Each row of D is roughly a mix of the hidden directions of one of 3 groups.
D:
array([[ 10,  19,  -1, -25,  -2,  13, -19,  -6,   8,  -4],
       [-16, -23,  -2, -12, -17,   6,  18,  -9,   8,  -5],
       [ -8, -18,   7,  20,   7,  -9,  20,  13, -15,   0],
       [ -8, -24,  10,  -2, -24,   5,  19,   0,   3,   1],
       [  7,   7, -10, -24,   6,  -4, -27,  -8,  11,  -2],
       [ -4,  -9,   9,  25,  -2,  -3,  28,   5,  -7,   6],
       [  4,  10,  14,   2, -16,  22,  14,  15, -16,  -1],
       [ 18,   2, -10, -25,  12,   6, -21,   4,   8,   1],
       [-14,  -3,  12,  22, -11,   0,  22,  -9, -11,  -8],
       [ -3, -23,  11,  15, -18,  -3,  20,   5,   0,   8],
       [-10, -20, -10,  13,  -8, -26,  -6,  -3,  13,   5],
       [-15,   2,  19,  10, -13,   8,  15, -15,  -8, -17],
       [-11,   0,  10,  25,  -8,   3,  22,  -4, -15,  -8],
       [ 12,  13,   8, -26,  -2,  21,  -1,  11,  -7,   2],
       [ -8, -14,   4,  30,   0,  -7,  18,   9, -11,   3],
       [ -4, -14, -15,  -7,  19, -24,  -7, -11,   8,   8],
       [-12, -24,  -5,  18,  -5, -24,  -4,   0,   4,   7],
       [ -4,  -8, -10,  14,  24, -21, -10, -12,   6,  -3],
       [  9, -14,  17, -17, -22,  12,   6,  -4,  14,   5],
       [-31,  -5,  -1,  -1, -10,  -5, -21, -12,   6,   2],
       [ 24,   5,   4,   6,  10,  10,  21,   5, -19,  -8],
       [ 11,  -1, -12, -27,  11,  -1, -23,   5,   8,   5],
       [ 18,   0, -11, -23,  14,  -6, -18,   5,   8,   8],
       [ 26,   8,   0,   6,  10,   9,  16,  13, -17,  -5],
       [-10, -14, -11,   9,  15, -25,  -4, -17,   8,   3],
       [  7,  14,  10,   0, -17,  26,  14,  10, -12,  -2],
       [  3, -26,   9,   0, -16, -12,  16,  -3,  11,  12],
       [ -5, -21, -13,  18,  -7, -24,   4,   0,   3,  11],
       [ -6, -22, -11,  10,  -2, -29,  -1,   0,   7,  10],
       [  2,  21, -13,  12,  25,  -3, -17,  -2,  -3,  -4],
       [ -6, -11,  -9,   6,   9, -23, -16, -14,  19,  -5],
       [  7,  12,  18,  -2,   6,  23,   1,  13, -21,  -5],
       [ 18,  21,  -1, -10,  10,  -3, -27,   0,   4,   4],
       [ -8, -12,   5,  23, -10,  -9,  21,  11, -14,   6],
       [ 16,   0, -14, -19,  13, -10, -21,   9,   6,   9],
       [ 17,  21,   0, -21,  10,  18,   7,   5,  -8,  -1],
       [ -6, -17,   1,  22,  -3, -18,  22,   4,  -4,  10],
       [-24,   2,   9,  -6,  -6,  -4, -13, -23,  15,   8],
       [ 18,  22,  -1, -24,   7,  16,   3,   2,   0,  -4],
       [-23,   0,   6,  -8,  -9,  -3, -22, -16,  16,  -1],
       [ -6,  -5,  10, -25, -15,  24,   4,   1,  -2, -12],
       [-17,   1,  14,  19, -16,  10,  15,  -4,  -7, -14],
       [-29,  -8,  -1,   1, -10, -11, -14, -13,  14,   6],
       [ 15,   7,   7,  10,   2,  20,  22,   6, -16, -10],
       [  9,   7,  -2, -28,   1,   6, -25,  -5,   9,  -5],
       [ 25,  13,   2,  -9,   7,  18,   5,  14, -13, -11],
       [-22,   1,   6, -12, -11,  -5, -20, -13,  20,   2],
       [-17,   2,  16,  18, -17,  13,  13,  -8,  -1, -14],
       [  9,  19,  -3,  12,  31,  -5, -12,   1,  -3,  -1],
       [ -9, -25, -10,  13,  -6, -23,  -2,   3,   1,  13],
       [  2,  12,  -8,  30,  17, -14,  -4,   5,  -8,   6],
       [-28,  -4,   6,   0, -14,  -2, -14, -16,  15,  -3],
       [  9,  18,  -6,  25,  13, -18,  -1,   2,  -4,  13],
       [ 15,   1, -14, -22,  11,  -2, -21,  12,   8,   8],
       [ -9, -26,  -9,   8,  -4, -25,  -4,  -4,   5,  12],
       [-26,  -5,   0, -11, -10,  -4, -22, -12,  13,  -1],
       [ -3, -19,  -5, -17, -27, -13,  -5,  -2,   8,   7],
       [-19,  -5,  -1, -17,  -6,  -6, -25, -12,  15,   1],
       [ 15,  21,   7, -19,   7,  21,   6,   7, -10,  -4],
       [  5,  19,  13, -10, -17,  22,   3,  16,   0,  -9],
       [-26,   3,   5,  -5, -11,   0, -21, -12,  16,   3],
       [-15,   1,  12,  26, -12,   0,  20,  -6,  -9,  -5],
       [ 20,  -2, -16, -19,  17,  -7, -12,   8,   5,  13],
       [  1,  19,  -8,   5,  29,   0, -15,   4, -10,  -8],
       [  6,  16,  -3,  15,  28,  -8, -11,   9, -12,  -2],
       [  7,  22,  11, -21,   2,  23,  -3,   5,  -1,  -9],
       [ -5, -19,  -8,   1,  16, -29,   3,  -4,  -3,  12],
       [-29,   2,   9,  -6, -15,   5, -14, -14,  11,  -3],
       [ 12,  22,   8, -18,  12,  21,   1,   5,  -8,  -6],
       [ 10,  17,  -7, -26,   4,   1, -19, -10,  12,   1],
       [-15,   9,  19,  15, -11,  10,  12, -13, -12, -13],
       [ -6, -16, -13,  16,   6, -29,  -6,  -5,  10,   3],
       [ 27,  11,   0,  -1,  10,  16,  15,  14,  -8,   1],
       [-12, -20,  -6,  20,  -6, -18,  18,   0,  -2,   7],
       [-13, -23,  -1,  22, -17, -15,  -1,  -2,   3,   6],
       [ 14,  22,  10, -20,  11,  18,  -4,   2,  -2, -10],
       [ -3,  19, -18,  18,  19, -10, -14,   2,  -9,  -2],
       [ -4, -22, -13,  17,   0, -26,   0,  -3,   2,  10],
       [-23, -11,  -5,  -5,  -5, -15, -20, -14,  12,   5],
       [  6,  13,  -3, -28,   2,  11, -21,  -7,   9,  -6],
       [  7,   9,  11, -10, -11,  23,   8,  20, -16,   3],
       [ -5, -16, -12,  10,  10, -27,  -4, -16,   9,   3],
       [ -1,  -9,   9,  23, -17,  -1,  25,   1,   1,  11],
       [ 14,  -3, -16, -24,  13,  -5, -20,   8,   0,   6],
       [ -8, -23, -14,   8,  -1, -26,   2,  -4,   5,  13],
       [  9,  23,  11, -18,  10,  20,  -2,   7,  -4, -11],
       [ -3, -22,  -2, -11, -26, -12,   7,  -6,  12,  10],
       [ 17,  22,  -7, -26,  12,   9,   3,   1,   3,  -2],
       [-11, -21, -11,  10, -15, -23,  -4,   4,  12,   8],
       [ 10,  21,   5, -19,   5,  22, -11,  -7,   8,  -7],
       [  7,  23,  13, -14,   8,  23,  -2,  -1,  -3, -13],
       [-23,  -1,   4, -12, -11,   7, -18, -11,  20,   1],
       [ 23,   1,  -2,  13,   2,  11,  19,  19,  -9,  -9],
       [  4,  13,  14, -12, -16,  29,   4,   7,  -6,  -3],
       [-20,  -3,  12,  23, -14,   3,  12, -13,  -5, -11]])
Here is one row of each group, with its name. Which group are the others in?
[-11, -25,  -6,  11,  -3, -25,  -6,  -5,   6,   8] : (96)
[-15, -18,  -4,  19,   4, -16,  17,   9, -14,   0] : (72)
[-21,   3,   6, -11,  -3,  -3, -21, -21,  13,   7] : (126)

[ 31,   3,  -2,   3,  16,   2,  14,   7, -15,  -3] : (126)
[ -1, -23,  -5, -17,  -9, -25,  -9,   6,  -1,   6] : (72)
[  9,  24,  10, -15,   7,  23,  -2,  -1,   0, -13] : (96)
[ 21,   1, -13, -23,  11,   1, -15,  15,   4,   2] : (126)
[  0,   9,  12, -23, -10,  23,  -4,  17,  -4,   0] : (96)
[ 16,  18,   3, -32,   7,   7,   1,   2,   3,  -3] : (96)
[ 20,   3,  -2,   9,   7,   8,  25,  15, -17,   0] : (126)
[  7,  23,  -5, -17,   7,  15, -22,  -5,   4,  -8] : (72)
[-15, -12,  -3,  20,  13, -17,  -3, -21,   5,  -3] : (96)
